In the rows, 128 means zero.
One hidden turn or mirror swaps the rows below in pairs. Which row is each named row swapped with?
ber: [123 133 112 115 168 159 103 159 166 113 128 141  96 146 131 132 128 133
 129 101  76 122]
Feg: [135 142 113 100 120 124 118 156 163 105 142 116 114 135 136 141 137 127
 135 125 130 152]
rotos: [113 137 133 128 153 144 112 200 138 122 119 140  81 119 132 127 135 141
 129 105  99 134]
sof: [135 135 127 128 123 115 103 149 178 116 158 121 123 119 110 115 127 126
 127 117 130 130]
lel: [114 163 131 132 159 123 100 132 148 127 118 111  81 134 122 130 126 127
 160 111  95 151]
Raba: [136 103 146 118 131 142 143 152 147 152 118 118 115 125 164 124 146 129
 135 139 108 151]
rut: [105 134 120 136 146 142  97 141 124 124 123 135  96 104 140 125 127 134
 126 105 152  93]
doka: [ 99 107 117 122 154 129 111 173 140 123 152 109 110 140 117 161 146 144
 131 126  98 127]
sar: [110 149 131 133 144 137 104 145 127 136 136 155 145 166 128 121 129 126
 150 123  96 159]
seko: [115 143 137 142 155 122 130 115 154 128 138 111 117  87 127 111 156 120
 111 107 117 111]
Bado: [112 136 117 109 181 123  97 165 140 127 130 140 149 115 128 140 120 134
 120 120  99 132]
duk: [106 117 128 127 103 138  92 137 121 115 145 152  93 148 124 111 143 124
 105  95 116 123]
Bod: [116 109 127 126 124 127 101 155 131 131 130 128  81 144 150 123 131 126
 110 111 122  88]
Lebat: [127 100 138 132 137 136 131 146 155 135 147 105 109 134 156 132 167 108
 132 140 114 122]
sodo: [116 137 107 132 132 157 105 140 120 125 126 148  97 139 124  99 108 141
 111 102  98 167]
nor: [118 147 143 124 131 138 105 167 135 122 122 139  96 111 134 128 138 131
 140 111  57 122]
lubo: [117 158 116 123 151 128 103 145 148 127 142 125 153 150 122 135 122 148
 124 122  94 159]
boto: [111 102 136 147 144 164 137 133 150 139 142 118 115 132 141 112 164 128
 111 107  79 111]
pov: [113  93 128 133  95 134 115 110 150 133 135 125  91 130 133 128 125 137
 125 110 129 119]
Rufak: [142 119 122 116 139 156 136 131 143 124 109 147 124 148 137 124 157 159
 143 119 117 165]
zinim: [100 131 131 129 139 120 112 139 121  97 129 127 118 151  90 139 129 149
 147 102  90 155]
vator: [128 140 122 112 131 118 118 156 140 122 167 133 126 123 120 114 123 101
 133 122 139 126]
lofo: [121 103 129 135 174 146 130 100 133 125 123 128 100 114 129 118 124 129
 108 121 129 102]
muvi: [100 137 153 123 146 107 107 152 122 136 116 160 140 124 125 136 136 154
 142 107 123 111]
Bug: [118 107 119 128 168 140 118  82 145 117 129 132  96 116 134 124 143 135
 141 112 134 129]
soko: [116 122 140 127 107 141 110 102 150 119 130 122 135 149 150 116 152 130
 145 110  95 151]
sitom: [105 126 137 129 165 117 113 151 144 108 119 133 141 148  99 132 132 156
 143 102  98 104]
sabo: [127 103 141 127 133 144 124  86 115 135 129 136  97 111 131 124 118 129
 129 134 108 134]
Bul: [103 132 132 129 110 139 116  93 128 135 138 115 132 104 142 129 133 145
 110 125 109 128]
Tomur: [124 124 163 141 150 124 133 122 153 137 141 111  86 125 144 113 159 118
 135 118 105 106]
Gad: [110 121 144 129 105 146 132 166 116 133 129 132 115  93 145 121 138 145
  99 111 119 142]
Gizi: [108 118 117 113 148 154 147 144 122 120 116 148 115 171 124 139 133 137
 120 119  88 161]
Gezub: [110 111 148 131 148 155 113 155 138 123 118 124 137  89 145 132 130 150
 106 106 127 157]
derap: [113 149 148 129 142 157 118 151 119 126 114 116 131  95 146 141 150 155
 125 113 136 143]
Fugop: [116 116 113 130 156 126 138 158 141 127 131 130 155 134 128 124 149 140
 161 119 141 119]
bipo: [103 153 106 104 144 127 129 140 138 103 137 140 130 124 111 121 105 139
 134 100 104 163]
naf: [108 154 144 153 138 157 112  98 125 130 127 137  94 129 147 106 143 114
 124 109 120 148]
Megi: [113 137 122 126 149 141 111 124 134 116 131 121  89 177 112 126 142 136
 117 121 140 108]
butip: [109 109 162 115 150 151 145 140 120 134 105 160 124 147 135 110 132 146
 142 108 116 116]
ramiv: [120 137 138 125 161 127 117 197 137 129 129 146 101 119 126 130 122 143
 151 126 106 122]
lados: [116 130 115 132 170 120 133 112 132 126 134 132 105 126 127 129 143 120
 118 123 165 134]
tugoz: [110  99 124 129 137 138 126 111 137 126 111 139 141 156 136 140 154 127
 109 124 100 165]
luma: [127 119 107 129 162 127 128 129 164 109 133 105  81 127 137 140 164 126
 126 132  97 137]
vode: [108 141 152 134 136 142 128 103 138 129 139 134 112  96 147 102 125 115
 107  96 109 140]
Bepa: [120 109 143 121 149 144 146 141 150 134 135 132  73  86 137 129 138 134
 142 114 105 114]
mefip: [124 113 111 134 157 149 136 137 134 122 146 100 104 130 140 130 158 102
 114 137  91 153]
Bugok: [117 147 142 126  95 136 118 116 144 124 131 133 149 149 118 123 146 131
 127 119  99 137]
popar: [127 111 122 125 159 137 157 168 145 123 102 120 112 149 145 124 152 154
 146 106 118 138]
vinum: [ 94 113 124 138 150 119  99 148 120 130 134 153 136 136  99 122 130 164
 141 103  99 119]
bon: [120 133 112 135 173 155 134 121 118 110 111 120 124 112 120 127 120 127
 112 105 143 142]
zut: [106 105 113 123 133 141 129 158 143 117 110 139 114 142 118 139 117 167
 141  95 116 164]
velof: [121 140 145 125 120 118 105 131 134 124 129 136 155 127 115 126 123 129
 142 110 110  93]
lil: [109 123 134 124 189 135 109 182 123 131 129 131 105 150 131 136 126 142
 124 120  96 141]
tora: [114 136 146 127 104 143 126 107 138 127 122 140  79 149 130 127 144 126
 119 113  90 110]
zesog: [101 126 170 117 157 142 133 111 122 133 139 136 138 136 141 133 144 109
 130 129 126 120]
fevab: [ 94 104 147 143 148 130 123 134 108 159 139 118 122 124 140 115 129 111
 133 125  90 149]
tuv: [100 105 138 129 143 124 120 176 128 132 128 151 106 110 134 125 137 138
 122 113  64 120]
fegos: [106 112 143 144 153 134 130 141 138 122 144  97  98 119 152 137 165 113
 124 135 134 119]
did: [115 145 119 114 138 167 124 122 123 114 115 150 109 127 128 118 113 124
 101 107 116 169]
Por: [112 177 138 130 168 140 121 148 124 129 131 141 102 142  96 125 126 143
 127 119 124 125]
tofo: [104 142 130 128 125 125 100 184 141 113 130 114  76 142 126 124 137 122
 114  99 111 139]
Sefo: [121 148 127 135 118 126 108 125 147 122 110 166  84 132 107 113 128 132
 115  97  92 132]

seko pairs with Bado
rotos pairs with Lebat
boto pairs with ber
lofo pairs with sitom
vator pairs with derap
bipo pairs with Bul
tugoz pairs with Sefo
vode pairs with lubo

One hidden turn or mirror swaps the rows below in pairs. Which row is each named row swapped with?
Vasef: [132 127 157 111 116 129  93 116 131 122 137 144 163 120 142 120 140]
Regoz: [122 108 134 154 121 133 128 151 144 118 150 119 158 103 141 105 143]
Sabif: [122 130 151 106 118 112  95 118 128 122 130 141 160 109 141 126 147]
Nodo: [124 118 138 157 128 140 144 140 131 115 146 127 166 118 124  97 149]
tusap: [119 139  86 127 130 122 163 113 120 131 119 116 121 134 148 106 128]
bog: [121 162 147 138 111 112 135 123 163 126 140 110 143  97 117 139 127]
zot: [123 107 136 152 118 119 128 160 145 131 151 132 159 111 146 117 136]
soter: [147 144 123 146 109 110 125  91 148 104 154 107 134 127 118 121 112]
kuvep: [111 120 135 146 122 141 137 112 124  95 121 124 143 158 109 111 156]
lolog: [123 141  89 142 122 123 168 113 116 129 120 116 115 129 151 109 132]
lavep: [146 129 151 161 114 109 115 113 157 119 108 118 132 127 111 138 113]
metoz: [150 145 124 131 103 111 120 104 150 109 138 109 121 115 113 121  99]
Los: [120 101 134 145 114 127 127 144 148 124 155 121 161 116 149  97 136]
Dupi: [103 114 115 123 128 114 159 123 128 108 129 155 105 137 133 104 143]
retof: [158 139 143 122 119 113 150 103 124 120 107 131 121 162 132 141 145]
funa: [ 96 107 137 108 121 112 134 126 130 127 110 159 120 122 138 108 150]
Baso: [109 131 131 148 118 134 146  94 120  93 117 132 151 139 105 116 144]
Ged: [154 128 163 122 117 135 116 101 164 112 139 117 126 128 128 130 123]
Fimav: [115 128 118 144 121 134 116 134 143 154 131 119 142 104 162 125 103]
rito: [ 99 117 121 132 125 111 163 125 118 109 133 154 115 135 148 104 151]
teled: [148 150 154 137 117 102 148 105 138 123 104 129 130 158 133 138 149]
lisod: [155 143 129 119 109 112 114 104 152 109 138 105 124 119 116 121 106]
lim: [112 101 138 142 113 118 131 153 147 120 151 126 156 106 150 112 134]
doko: [151 138 162 142 113 122 109 110 167 118 133 112 131 122 124 124 117]
Reg: [169 142 132 110 122 119 123 108 120 114 128 129 117 159 130 127 141]
mib: [154 152 129 138 100 110 131 118 109 131 118 138 127 152 141 154 119]
zan: [122 128 124 104 130 137 166 129 129 136 129 123 131 145 161 113 154]
nugi: [123 122 115 138 108 130 112 134 144 151 134 115 130 101 166 123 108]
Sol: [133 148  97 162 125 114 145 112 115 113 125 106 115 129 135 105 115]
mez: [114 130 136 143 120 116 152  90 124  99 105 137 150 138 107 114 142]
mos: [114 125 120 134 116 126 110 144 138 147 129 119 129  99 163 120 102]
Kepu: [148 152 134 146 109 111 132 112 113 129 112 137 127 157 136 157 120]
Vig: [125 120 158 118 138 102 101 122 132 121 124 139 145 102 135 127 155]
kebo: [100 130 149 153 132 130 147 126 167 138 127 122 133 101 146 114 123]
torig: [ 97 115 121 122 125 113 151 126 119 118 114 156 109 132 146 110 155]
lun: [139 136 130 128 100  98 121 101 118 133 123 141 129 152 146 161 122]
bakib: [124 153 130 104 109 141 153 115 120 123 133 135 121 149 132 155 141]
sadi: [133 120 115 123 110 115 103 134 121 140 122 115 123 119 164 137 103]
Vizu: [102 110 124 132 131 108 160 115 119 119 119 161 115 132 147 108 145]
fot: [122 140  91 141 129 124 168 124 108 120 121 115 121 132 144 107 125]

retof pairs with doko
Vig pairs with kuvep
Sabif pairs with Baso
soter pairs with lun

